Each path is a new rotation, seen through one point. The rows after it are directions, each followed by how far the rotation turns it, in degrees each step (0 if it stays put).
Each turn is a multiple of 5 degrees from 10 to 175, or 0.
Each row of a path follows its step; steps can be skipped.
Rotation 1:
step 1: [-12.8 -11.0  13.9  -7.4   4.2   2.9   0.2 -15.8   4.4   9.8  -0.3   7.9
 -20.2  -6.3  -2.2  12.9 -31.7   7.4 -18.3  12.6 -16.6   9.4 -27.1   5.8
  -4.3  -5.2  13.6  -3.5  12.3  -8.1  -5.3  20.4  10.1 -20.6  17.9  -5.6
  14.8  25.0  18.7 -19.8   1.2 -13.1  15.7 -15.8 -29.2  -3.6]
step 2: [-15.7  17.8   8.9  -2.6  -7.7   8.7 -14.5  18.1 -14.2  11.0  12.6  -5.5
 -13.1 -17.0 -23.1   6.1  -3.8 -15.5  -5.1  -4.4   6.9  -5.2 -25.8  -2.3
 -21.9  41.4 -11.3   8.0  -0.9  -9.6 -23.9  -1.9  -2.2   6.1 -16.3   4.2
  23.3  16.4   5.7  -1.7  21.6  -8.3  15.2  -2.2  -9.9   4.3]
step 3: [ 22.5  -1.9 -29.5  -5.2   3.7   6.1 -26.8  35.1 -13.8   2.1   4.5   0.6
  -1.7  -6.7  -9.9  -5.7  -8.4  10.6 -10.6  -1.6  -4.6  -2.9 -23.5  -4.7
   3.6  19.6   3.9 -18.0  14.3  -6.4 -11.6   6.4 -25.3  -7.0  10.1  21.9
 -12.8  18.0 -12.3   2.2 -16.9  25.0   2.7  13.2 -17.2  -2.0]
step 6: [ 11.8 -13.2  -1.8 -25.5  -2.7 -21.6  -2.1   5.4 -18.1  16.9  -7.2  11.6
  20.2  22.3  15.3  -8.1  11.8  -6.2  -3.2  27.9  -5.4  -6.0 -11.7  12.3
 -14.6  23.3   1.1 -29.7  20.6   1.0   9.1   3.2 -14.2   2.3   7.4 -29.7
 -14.3  25.9  -9.6  -5.1  -7.1   2.5   2.1   1.8  -4.6   9.4]
step 7: [ 14.0   2.8  -5.5  -2.8 -40.3  -8.7  -5.8  -6.3  10.7  24.7 -16.6 -30.2
  10.3   9.7  -2.3  -5.2   2.8 -25.1  15.5  -7.0  -7.7  -5.7  -6.3  -8.8
 -24.8  -0.1  13.2  22.5  15.4   6.9  16.5 -11.0  -5.3 -17.6  11.9  -7.4
  -3.1  19.8  -3.3 -17.5   7.8  -8.4  10.7  -5.6 -10.3 -15.0]
step 8: [ -3.1  13.6  -4.2  18.8   5.4 -25.9 -11.0 -24.9  -0.2  -0.2  -3.4  12.2
   4.7  11.4 -14.9   4.0  -5.2  -0.9  16.8 -27.0  -6.7  20.1   3.7  13.7
 -20.9  22.6  14.0  11.5  23.8 -15.2  -2.0   8.2   1.8  -8.5  -5.0  15.7
 -11.0   7.3 -19.1   1.3  -8.7  -7.9 -10.6 -17.3 -36.8  -0.4]
step 9: [-10.7  -5.6  -8.9  21.6   6.5  -2.2   1.5  25.2  -8.8   5.5  -0.8   8.2
   1.9  32.5  26.7   0.3 -10.7 -24.2   5.6   1.3   7.9  30.2 -18.7   0.7
   7.6  30.2 -16.0  -0.8  32.6 -11.3   5.4   4.3  -0.4 -11.5 -23.6 -18.8
   0.6  -9.7  -6.3  -3.3   3.0   1.0  10.9  -4.4  -4.2  -7.6]
step 10: [ -2.3  -6.4 -21.7  12.3  -7.4  -1.2  -0.6   5.8   3.7 -11.6  -8.1  -6.4
 -28.6 -17.5   2.6   0.4 -14.5  -9.2   3.6   9.2   1.4   6.6 -29.9  -8.6
  -9.3 -15.0  -4.3  -1.3  22.4   1.1  31.7  -6.4   0.4  -1.4  22.2  -5.0
   0.7  -2.7 -17.4  19.9   5.4  -6.1  33.4  -3.5 -20.7 -29.6]
step 11: [ -6.1  -9.3  32.7 -10.1  11.4 -12.8 -11.3 -24.8 -10.2  12.7   6.3  -3.4
 -18.3 -17.4  -9.6  11.9 -30.3   2.4 -27.6 -14.4   3.9  17.4 -19.8  13.9
  -6.7  14.4   9.7 -13.1   3.8 -19.6  -4.5 -18.9   6.2   2.4   5.2 -17.8
  -6.9   5.1 -14.2   1.8  -9.5 -16.5   6.9   2.5 -18.8 -13.0]
step 12: [ -2.3  -4.8  -0.3  -5.7  -8.2  26.0 -26.8   0.0  -0.8  20.9   8.6  -8.9
  -4.0  18.1 -26.2   7.7  -9.6 -18.9  -2.6  -3.9  23.0 -14.8 -24.6   2.1
   7.8  39.5 -32.5   0.9   0.9  14.5  -5.9  -1.9  -3.2  -6.4 -11.9  -8.3
   3.8  -0.4  -9.6  10.5  -9.5  -8.2   3.0  22.7  -6.2  -6.8]
step 13: [  1.8  -5.3 -17.4  -2.1 -30.0  27.9 -17.1   3.2  15.3   3.9 -15.0  18.7
  -3.5 -20.3  -0.9 -11.4  -3.6  -0.8   3.1   5.2   4.7  -4.6 -13.6 -15.2
   8.6   6.1  18.4 -22.3  24.2  -0.2  -0.2  -4.2 -22.6   1.9   6.9   9.8
 -18.5   6.9  -6.9  20.5 -32.0 -10.0  -8.3  10.7 -24.0   2.5]
Speeds:
[ 3.7  3.3  2.9  7.4 -6.5  4.1  6.0  0.8 -5.4 -2.6  6.8  1.4  2.3 -2.7
  1.6  5.1 -2.2 -7.4  2.9 -2.1  1.3 -8.9  4.1 -1.7 -1.4  0.7 -2.1  5.1
  2.1  7.6  3.3 -4.8  3.3 -4.3 -1.0 -3.4  8.1  2.9  3.3  4.0 -2.0  2.7
  5.8  3.5 -1.6  1.1]
140
[ 2.6 -1.6  2.5  0.8  4.1  2.8  3.3 -1.8 -2.0 -5.8  5.8 -2.7 -8.3  6.1
 -4.3 -2.0  1.1  0.9 -3.9 12.5 -3.8  1.1  2.4  3.0 -6.2 -1.9  4.0  2.9
 -0.7 -4.0  6.6 -2.2 -5.6  1.9 -5.5 -3.6 -1.1 -4.4  2.4  0.8 -7.2 -0.6
  5.5 -1.0  3.1 -4.0]
70
[-4.4  1.1 -3.1 -0.2  1.6 -4.0 -4.5 -8.0 -4.8 -2.2 -4.4 -2.2  0.7 -4.7
  2.2 -8.4  2.9 -2.6 -2.8 -0.7 -0.1 -7.1 -0.8 -2.5  7.0 -5.7  9.3  4.7
  2.7 -5.7 -0.5 -1.3  1.4 -8.1  4.5  0.1  0.9 -1.1  1.0 -4.5 -2.8 -0.2
  7.1  5.4  1.7 -3.8]
110
[ 5.6 -1.0  5.9 -6.7 -2.1 -2.4 -4.2 -0.9 -3.4 -0.5  1.6 -8.3 -0.6  1.7
 -6.8 -2.3  0.1 -4.5 -2.1 -5.2 -1.9 -1.8 -1.7  1.3 -7.4  4.4 -1.4  0.4
 -4.3 -3.1  1.9 -6.9  3.3  7.3  7.0  3.7  0.5  5.2 -0.7 -6.1  1.5  7.8
 -2.1  7.1  0.8 -2.5]
80
[ -2.6   5.9   2.1   1.2  -3.9   4.8   5.2  -6.8   0.4  -2.1  -2.4  -6.5
  -3.9  -6.2  -4.6  -2.1  -4.2  -4.8   3.1  -1.9   0.7   2.4   3.8  -1.9
  -3.7  -5.8   2.9  -5.9   3.4  -8.0  -3.6  -1.9  -1.2   3.0   1.3   1.5
   5.4   4.3  -5.2   2.9   0.8  -3.8  -1.5 -10.4   3.7   5.2]
120
